Here is a table of points, one per row:
[-0.4 -1.8 -0.4 -1.1 -0.1  1.3 -0.3  0.5  0.6 -0.4  1.5 -0.3 -0.5  0.0  0.4 -0.3  1.5  0.9  0.1  0.2 -1.3 -0.1 -2.7
  2.3]
[ 0.2 -1.1 -0.4  1.2 -1.3 -1.7  2.8 -0.8 -0.5 -0.6 -0.5  0.1  0.0 -1.0  0.2  0.7 -1.4  0.2  0.8 -1.3  0.4  2.0  0.0
 -0.2]
[-0.1  0.2  2.3 -0.4 -1.1 -1.8 -0.3  0.2  0.4  1.1 -0.7  0.2 -0.5  0.2  1.9  2.7  0.8  0.0  0.4 -0.1 -0.3 -0.5  1.7
  0.8]
[ 0.5 -0.4  0.0 -0.8 -0.5 -0.4  1.4  1.3 -0.1  0.0 -0.6 -0.1 -0.7  0.4  1.0  0.5  1.2 -0.7  1.3  0.0 -0.8 -0.1  0.1
  0.3]
[-1.4  2.1  0.0 -0.5 -0.7  0.3  0.2  0.0  2.0 -1.6  1.6 -1.8 -0.2  1.6 -2.4 -1.0  1.0  0.2 -1.1 -1.3 -1.2  0.7  1.5
  1.3]
[-0.1 -0.4  0.4  1.3 -0.3 -0.4  0.0  1.1 -0.9  0.7 -1.3 -0.2  1.7 -0.2  0.0  0.6 -2.0  0.2 -0.1  0.9 -1.0 -1.7 -1.5
 -0.7]
[ 1.2 -0.7 -0.7 -0.7  0.1  0.6  0.3  1.4 -0.6  0.2  1.0  0.4  0.3 -0.5  0.2 -0.7 -1.0 -2.7 -0.1 -0.3  1.3 -0.2 -1.2
  1.0]
[-0.5  1.1 -0.9 -0.1  0.0  0.5 -1.1  0.1 -0.3  0.0  0.5 -0.9  1.2 -0.6 -0.5  0.8 -0.9  0.7  1.9  1.5  1.6  0.5  1.7
 -2.0]
[ 0.3  0.1 -3.2 -1.6 -0.8 -0.4  0.0 -1.6  0.9 -0.5  0.0  1.2  2.1 -0.8 -2.9 -0.6 -0.6  0.6 -0.4 -2.0 -0.4  0.3  1.4
  0.0]
[ 0.2 -1.5  0.1  0.6  0.0  0.2  0.5  0.8 -1.2 -1.7 -0.5  0.6  1.0  0.8  0.3 -0.5  1.0  1.9 -0.2 -0.4 -0.1  1.3 -0.4
  1.1]
[-1.5  1.1 -0.5 -0.2 -0.9 -1.2 -2.2  1.0 -0.1  0.3  1.1 -0.8  0.7  1.6 -0.5 -0.6  0.7  0.3  0.8  0.8 -0.4 -0.2  2.3
 -0.9]
[-0.1  0.7  0.4  0.5  1.6 -0.1  0.9  1.4 -0.9 -0.3  0.8  0.3 -1.0 -0.3  1.9 -0.1 -0.2 -0.2  0.4  0.4 -0.2 -0.2  0.7
  0.4]
[-1.1 -0.1  1.6  2.9 -0.6  0.2  0.4 -0.3 -0.3  1.1  1.0  0.7 -0.2  1.0  0.9  1.8 -1.4  0.2  0.4 -0.1  1.4 -0.4  0.6
 -0.3]
[-1.1 -0.1  0.1  0.2  0.9  1.2 -0.3  1.4 -0.4  0.6  0.0  0.2  0.3  0.2  0.3 -0.2  0.6  1.8 -0.5 -0.5 -0.6 -0.5 -0.3
  1.0]
[ 1.5 -0.3 -0.6 -0.8 -0.2  0.1  1.7  0.4  0.6  1.8 -1.2 -1.6  0.2 -0.4 -0.5 -1.2  0.3  0.1 -0.2 -0.6  0.1  0.1 -1.3
  1.4]
[ 1.4  0.4  1.1 -0.5  0.2 -0.6 -0.1 -0.4 -0.4  0.0 -0.3  0.7  0.5 -0.6  1.3  1.4  0.5  0.7  0.1 -0.1  0.9  0.0 -0.4
  0.3]
[-0.3  1.5  0.3 -0.8  0.1  1.0 -0.4  1.4  0.2 -0.3  1.3 -0.2  0.8  0.3 -0.5  0.7 -0.4  0.1  0.1  0.6  0.5  1.2  0.4
 -1.3]
[-0.7  0.0 -0.1 -0.5  0.8 -0.1 -1.1 -0.3  1.0 -0.1 -0.1  0.1 -0.1 -0.1 -1.6  0.1 -1.5  0.0 -0.9  0.9  0.5  0.9  1.0
 -1.0]
[-1.3  0.8 -0.7 -1.5 -1.6 -0.5 -1.4  0.0  0.5 -1.9 -0.2  0.3  0.0 -1.5 -0.1 -0.5 -0.3  0.6 -0.6  1.7 -0.6  0.4  1.1
  0.0]
[ 1.6 -0.2 -1.5  0.0  0.4  0.1  2.4 -0.1  0.8 -0.6 -0.9 -0.3  0.2  1.0 -1.3 -1.5  1.6 -0.2 -1.5 -0.8  2.2 -1.7 -0.5
  1.0]
[ 0.6 -0.6  0.1  0.8  0.2 -1.6 -0.1 -1.0  1.8  1.0  0.0  0.7  0.0  1.3  0.7  1.4 -1.5 -2.2  1.0  0.2  0.2 -1.0  0.1
 -1.8]
[-1.8 -0.8 -0.9  0.6  0.8  0.9 -1.4 -1.5 -0.3 -1.4  0.2 -1.0 -0.6 -2.4 -0.4  0.2  1.0  0.3 -1.6  1.9 -2.4  1.2  0.0
  0.7]
[-0.6 -0.3 -0.4 -2.0  0.4  1.1 -1.0 -0.4 -0.1 -1.3 -1.6 -0.3 -0.4  0.0 -0.9 -2.8 -0.3 -0.7  0.6 -0.2 -1.3 -0.5 -0.5
  0.3]
[ 2.8  1.5 -1.6 -0.1 -1.1  0.3  0.1  0.1  0.1 -0.2 -0.1  1.0 -1.4 -0.2 -1.2  0.5  1.1  1.1 -1.1 -1.2 -2.2  0.3 -0.9
  0.7]
[-0.3 -1.7 -0.6  1.0  0.2  0.6  0.7  2.4  0.1 -0.4  1.0 -0.4 -0.8  0.0 -0.2 -1.2 -0.2 -0.8  0.3  0.8 -1.0  0.3 -0.7
  2.1]
[-1.6  0.0  1.5  2.0 -0.2  1.0 -1.3 -0.3 -1.6 -0.3  1.1 -0.1  0.6 -2.1  0.8 -1.9  2.0  0.1  0.9  1.1 -1.6  0.1  0.7
 -0.4]
[ 0.4 -0.1  0.0 -0.2  0.7 -0.1  1.3  1.2  0.4 -0.2  0.6 -1.1  0.0 -0.1  0.0  0.2  2.0  0.6  0.3  0.1 -1.6  0.0 -0.3
  1.0]
[ 0.9 -0.6  0.4 -0.5  0.8 -0.6 -1.2 -1.8 -0.9  0.3 -1.2  1.6  1.1 -1.7 -1.8 -0.6 -0.4  0.9 -0.9  0.5  0.0 -0.2  1.1
 -0.1]
[-1.7  1.6  1.8  2.0 -0.1 -0.6 -0.2  1.0 -0.8 -0.6 -1.0 -1.1 -1.6  1.1  0.3  1.6 -1.9  0.6  0.8 -0.3  0.7  0.7  0.0
 -1.3]
[ 0.6  0.1  0.3 -0.7 -0.8 -0.6  0.8 -0.1  3.4 -1.1 -0.8 -0.2  0.2 -1.0  1.5 -1.2  0.4 -0.7  2.0 -2.3 -1.9  0.1  1.0
  0.1]
[ 0.3 -0.8 -0.3 -0.2  0.7  0.3  0.2  0.8 -0.1 -0.3  0.0  0.6 -2.3  1.1  0.3  1.0 -0.3  0.1 -0.8 -0.9  0.8 -1.0  0.0
 -0.4]
[ 3.7  1.8 -0.1 -0.4  0.6 -2.9  0.6 -1.0  0.6  0.2 -1.6  1.1  0.9  0.3  0.1  1.8  0.9  0.3  0.4 -2.3  0.3  0.5 -0.4
  0.4]
[-0.1  2.0  0.2 -2.1 -1.4 -0.6  0.4  0.3 -0.4  0.8  0.9 -0.6 -1.0  0.8 -1.9  0.8 -0.7 -0.8 -0.1 -0.6  0.0  1.4  2.0
 -2.9]
[ 2.2  1.6 -0.4 -1.1 -0.6 -3.0  0.1 -0.4  0.7 -2.4 -0.9  1.6 -2.3 -1.7 -1.2  0.3  1.7  0.4 -0.3 -1.5 -0.9  0.2 -0.7
  0.4]
[ 0.9  0.7  0.5  1.3  0.4  0.9 -1.0 -0.9 -1.2  0.8 -1.2  1.1 -0.3  0.8  0.7  0.1 -0.7  1.2 -0.3  1.0 -0.3 -0.3  0.9
 -0.2]
[-1.1 -1.2 -0.6 -0.1  0.7  0.9  1.0 -0.3 -0.3 -0.3  0.8 -0.7 -0.3 -0.5  0.3 -0.1  0.8 -0.2  1.4  0.2 -0.4  0.2 -1.3
  0.4]
[-0.2  0.8 -0.4  0.3 -0.8  0.5  1.9 -1.1  0.7  0.1 -1.5  1.3  0.1  0.0  0.4  0.0 -0.5 -0.1 -1.4 -0.9 -0.7  0.6  0.0
  0.7]
[ 0.6 -0.6  0.3 -0.2  1.3 -1.3 -1.0  0.3  0.3  1.4  1.1  1.2 -0.2  0.1  0.5  1.1  0.1 -0.7 -2.0  0.3  1.7 -0.2  0.0
 -2.7]
[-0.1  0.4  0.1 -1.1  0.6 -2.6 -1.3 -1.5  0.7 -0.1 -2.1 -0.1 -0.3  0.5 -1.4 -1.4  0.6 -0.6  0.7 -1.1 -0.6  1.9 -0.1
 -0.8]
[ 1.3 -0.7 -0.4  0.9  0.7 -1.4  1.1  0.4  0.7  0.1 -1.1  1.5  0.3  0.7 -0.7 -0.4  0.7  0.6 -1.2 -0.7 -0.4 -0.3 -0.8
 -0.4]
[ 0.6  0.6 -0.2  0.3 -0.4 -1.1 -0.2 -1.4 -0.3  0.9 -2.2  1.9  1.0 -0.9 -0.2 -0.6  0.4  0.0  1.4 -0.1  0.7 -0.5 -1.1
 -1.0]
[ 0.9 -0.9 -0.8  0.1  1.3  1.0  1.2  0.3 -1.8  0.0  2.0 -1.4 -0.1  0.8  0.3 -0.7  0.9  1.3 -0.1  0.3  0.0 -1.0 -0.6
  0.2]
[ 2.8  1.4  0.8  0.0 -1.2 -1.2  0.0  0.0  1.3  0.0 -0.4  1.6  0.3  0.1  0.7  3.1 -1.1 -1.1  0.8 -1.6  1.1 -0.8  0.3
 -0.7]
[-0.8  0.9  0.5 -0.9 -0.6 -1.0  0.0  0.8 -1.4  1.4  1.5 -0.9  1.7  0.6 -1.7  0.4 -1.7 -0.9 -0.3  0.4  1.1 -0.7  1.3
 -1.5]
[ 1.1 -0.2  0.3  0.5 -0.6 -1.1  1.7 -1.6  1.7  0.1  0.1  0.6 -1.0  0.2  1.5  0.1 -0.1  0.2  0.7 -0.8 -0.3  0.3 -0.9
 -1.3]
[-0.2 -0.9 -1.2  0.4 -0.4  1.7  0.3 -0.7 -0.7 -0.1  0.8 -0.2  1.5  1.7  0.7  0.1  0.7  0.2 -0.6  0.4 -0.5 -0.3 -1.8
  1.2]
There is one direction along which these points spread out most. Take the direction at right angles to it along which they spread out most. Go by this last direction. For each point below, how far along it does it lie, from 0 to 99? 50 is the average, and the first point above lies past it. One standard deviation of the points above along it is 16.
[ 0.6  0.6 -0.2  0.3 -0.4 -1.1 -0.2 -1.4 -0.3  0.9 -2.2  1.9  1.0 -0.9 -0.2 -0.6  0.4  0.0  1.4 -0.1  0.7 -0.5 -1.1
 -1.0] 56
[-1.1 -0.1  1.6  2.9 -0.6  0.2  0.4 -0.3 -0.3  1.1  1.0  0.7 -0.2  1.0  0.9  1.8 -1.4  0.2  0.4 -0.1  1.4 -0.4  0.6
 -0.3] 22
[-0.1  0.4  0.1 -1.1  0.6 -2.6 -1.3 -1.5  0.7 -0.1 -2.1 -0.1 -0.3  0.5 -1.4 -1.4  0.6 -0.6  0.7 -1.1 -0.6  1.9 -0.1
 -0.8] 61
[-1.8 -0.8 -0.9  0.6  0.8  0.9 -1.4 -1.5 -0.3 -1.4  0.2 -1.0 -0.6 -2.4 -0.4  0.2  1.0  0.3 -1.6  1.9 -2.4  1.2  0.0
  0.7] 47
[-0.1  2.0  0.2 -2.1 -1.4 -0.6  0.4  0.3 -0.4  0.8  0.9 -0.6 -1.0  0.8 -1.9  0.8 -0.7 -0.8 -0.1 -0.6  0.0  1.4  2.0
 -2.9] 32
[-0.4 -1.8 -0.4 -1.1 -0.1  1.3 -0.3  0.5  0.6 -0.4  1.5 -0.3 -0.5  0.0  0.4 -0.3  1.5  0.9  0.1  0.2 -1.3 -0.1 -2.7
  2.3] 64
[-1.1 -1.2 -0.6 -0.1  0.7  0.9  1.0 -0.3 -0.3 -0.3  0.8 -0.7 -0.3 -0.5  0.3 -0.1  0.8 -0.2  1.4  0.2 -0.4  0.2 -1.3
  0.4] 51
[-0.1 -0.4  0.4  1.3 -0.3 -0.4  0.0  1.1 -0.9  0.7 -1.3 -0.2  1.7 -0.2  0.0  0.6 -2.0  0.2 -0.1  0.9 -1.0 -1.7 -1.5
 -0.7] 37
[ 0.9 -0.6  0.4 -0.5  0.8 -0.6 -1.2 -1.8 -0.9  0.3 -1.2  1.6  1.1 -1.7 -1.8 -0.6 -0.4  0.9 -0.9  0.5  0.0 -0.2  1.1
 -0.1] 51
[ 0.3 -0.8 -0.3 -0.2  0.7  0.3  0.2  0.8 -0.1 -0.3  0.0  0.6 -2.3  1.1  0.3  1.0 -0.3  0.1 -0.8 -0.9  0.8 -1.0  0.0
 -0.4] 48
[ 0.6 -0.6  0.1  0.8  0.2 -1.6 -0.1 -1.0  1.8  1.0  0.0  0.7  0.0  1.3  0.7  1.4 -1.5 -2.2  1.0  0.2  0.2 -1.0  0.1
 -1.8] 38
[-0.2 -0.9 -1.2  0.4 -0.4  1.7  0.3 -0.7 -0.7 -0.1  0.8 -0.2  1.5  1.7  0.7  0.1  0.7  0.2 -0.6  0.4 -0.5 -0.3 -1.8
  1.2] 52
[-0.1  0.2  2.3 -0.4 -1.1 -1.8 -0.3  0.2  0.4  1.1 -0.7  0.2 -0.5  0.2  1.9  2.7  0.8  0.0  0.4 -0.1 -0.3 -0.5  1.7
  0.8] 40
[-0.8  0.9  0.5 -0.9 -0.6 -1.0  0.0  0.8 -1.4  1.4  1.5 -0.9  1.7  0.6 -1.7  0.4 -1.7 -0.9 -0.3  0.4  1.1 -0.7  1.3
 -1.5] 20
